In the rows, 128 means zero.
Each named move below is a turn or a mirror, shown by a few rows before and after it. Which moves, in which order, take the first row of each later pair to the second? The first pair is answered.
move Q:
[109 125 146 104 154 157 137 139] -> [120 128 105  99 128 102 104 131]
[145 145 107  96 131  68 115 109] -> [131 146 166 105 173 150 171 120]
[143 134  88 125 159 131  80 111] -> [136 135 120 131 180 176 107 118]
[126 139 104 131 145 147 115 139] -> [126 140 102 132 146 143 113 137]
move K:
[118 108 155 111  87 131 112 127] -> [111 102 136 123  87 147 109 127]
[135 101 167 110 101 121  69 138] -> [122  95 139 124 102 138  60 141]
[140 117 150 130 143 118 111 144] -> [133 114 147 123 138 121 105 137]
move H:
[100 147 164  99 179 160 163 109] -> [108 163 116  86 150 105 185 104]
[148 130 121 151 114 135 146 133] -> [147 128 129 155 120 144 140 133]
[131 118 155 118 132 126 136 151] -> [134 127 137 112 123 111 143 146]
Then:
Each pair is two moves apart.
[ 96 113 119  90 126 108  84 129] -> [ 84 110 126 123 153 171 118 143]
K Q
[ 88 130  59 114 121 120 110 118] -> [ 94 136  84 148 153 168 163 138]
K Q
[137 127  98 160 119 143 161 145] -> [150 130 139 157 132 142 169 151]
H K
[138 135 105 116 131  86 124 126] -> [138 140 113 121 134 117 170 132]
Q H
[128 140  82 134 104  95 147 117] -> [128 146 142 127 128 139 193 122]
Q K
[114 114 133 125 189 158 114 110] -> [131 115  90 129 171 106  86 108]
K Q
[122 112 107 154  96 120 102 116] -> [128 116 133 175 118 156 140 130]
K Q
[137 126 139 110  81  91 105 126] -> [113 120 177 110 104 162 136 130]
Q K
[166 126 142 154 134  94 128 147] -> [155 126 180 136 138 117 137 140]
K Q
[129 109  96 121 190 144 113 150] -> [145 117  91 126 190 129 123 156]
Q K
[ 91 132 124 133 156 145 131 116] -> [ 91 130 116 132 151 130 107 113]
Q H
[ 75 119 106 156 134 178 111 126] -> [104 123  77 185 137 142 121 138]
Q K
[114 111  79 130 159 134  86 128] -> [128 120  92 157 178 152 127 141]
K Q
[154 127 145 177 137 141 150 153] -> [151 117 129 181 119 120 106 150]
Q H
[147 123 200 135 120 132 138 133] -> [132 116 174 112  94  99  92 116]
K Q
[153 141 192 110 169 141  97 139] -> [165 164 168  86 163 110 151 130]
H Q
[ 91 130 142 116 120 176 109 107] -> [112 135 121 159 138 184 138 129]
K K
[152 149  99 149 207 140 144 144] -> [166 157 154  97 194 101 145 131]
K K
[137 164 172 114 197 149 147 114] -> [134 162 125  87 159  76  85  92]
K Q
[161 138 112 155 153  84 118 142] -> [156 139 168 142 167 125 150 144]
K Q
[167 125 167 171 176 128 104 144] -> [170 127 156 151 157  83  79 132]
Q K
[134 136 133  97 119 117 119 122] -> [118 128 104 113 121 138 111 127]
K K
[105 113 191  90 133 186 114 119] -> [106 105 108  95  98 123  51 109]
K Q
[139 160 105 120 137  64 168 112] -> [122 159 159  94 145  99 184 106]
Q K
[122 121 136 130  74 126 132 111] -> [120 113 147 134  79 130 113 109]
H Q
[120 132  95 142 134 133 146 137] -> [119 127  93 144 125 132 123 138]
H Q
[149 126 130 157  79 158 208 152] -> [162 132 120 124  51  86 175 135]
K Q
[148 123 135 124 102 106 107 141] -> [142 119 161 132 117 140 117 144]
H Q
[113 131 150  86 141 135 117 115] -> [113 139 141  83 138 132 139 114]
H Q
[ 79  96 165 147 147 205  80 127] -> [122 109 163 197 172 194 134 155]
K K
[152 142 151 129 107 105 125 145] -> [136 139 174 118 116 132 129 140]
K Q
[145 144 119 127 118  85 152 136] -> [135 143 162 104 127 112 159 129]
Q K
[116 141 148 119 130 128 131 103] -> [103 137 126 130 130 144 127 103]
K K
[146 123 113 125 137 139 134 148] -> [152 124 131 110 133 125 135 145]
K K
[ 99 127  93 125 118 128  73 132] -> [109 130 110 162 152 175 118 152]
K Q
[153 129 106 147 132 110 114 143] -> [155 131 128 126 126  92 118 136]
K K
[137  80 150 153  95 132 176 161] -> [127  80 173 115  83 120 157 143]
K K
[105 132 183 110  95 178 167 114] -> [109 126 110 100  55 104 100  96]
K Q
[152 109 161  94 103 105 126 121] -> [130 100 161  85 108 134 117 119]
Q K
[146 127 152  99 169  99  84 103] -> [121 114 109 124 172 131  69 101]
K K
[130 155 100 113 170 164 176 119] -> [146 160  74  97 148  96 143 109]
K Q
[133 139  67 163 131 114 127 119] -> [145 144 116 170 153 138 176 131]
K Q
[144 132 139 121  93  91 175 137] -> [130 128 156  97  87 100 165 128]
Q K
[131 135 173 117 107 115 108 117] -> [108 123 131 132 111 148  86 115]
K K
[114 117 102 120 164 135  78 121] -> [144 125  99 158 178 129 113 143]
K K
[132 138  89 110  95  98 152 124] -> [124 142 139 102 117 144 186 128]
Q K
[109 114 116 130 155 122  76 107] -> [135 120 106 171 171 123 105 130]
K K
[132 133  70 129 140 126 137 123] -> [156 145 100 124 141 101 160 127]
K K
[117 133 129 113 119 146 185 139] -> [123 132 103  99  95  97 151 128]
K Q
[ 99 149 104 108 190 165 147 136] -> [107 157  67  95 166 121 145 129]
H Q
[115 131 118  77  94  99 133 109] -> [ 92 127 141  87 118 160 153 113]
Q K
[110 130 134 108 147 162 171 128] -> [120 135  85  95 121 109 159 125]
H Q
[139 144 145 102 146  69 147 126] -> [111 140 171  88 156 121 151 118]
K Q
[121 133 120 119 148 174 102 108] -> [134 136  93 142 144 157 103 115]
Q K
[114 138  53 135 114 123 118 120] -> [126 144  94 156 146 164 179 140]
K Q
[173 152  90 142 144  68 168 138] -> [165 155 162 106 155  95 190 130]
Q K
[149 118  79 119 106  84 138 142] -> [143 127 158 109 135 146 187 144]
Q K
[ 96 129  69 162 165 165 103 124] -> [161 154 114 172 178 118 171 146]
K K
[120 137 172 112 109 126 159 125] -> [106 131 145  99  93 108 123 113]
K Q
[137 126 162  89 222 128  98 108] -> [139 144 143  79 213 132 172 110]
H Q
[ 94 127 137  78 121 173 111 125] -> [108 123 101 134 138 193 134 147]
K K
[123 109 132  68  72  99  71 112] -> [ 97 104 172  93 111 205 119 129]
Q K
[112 133  99 119 159 121  36 104] -> [112 137 139 151 200 193 101 128]
Q K
[117 143  28 153 152  70 108 122] -> [126 158 148 153 206 156 209 145]
Q K
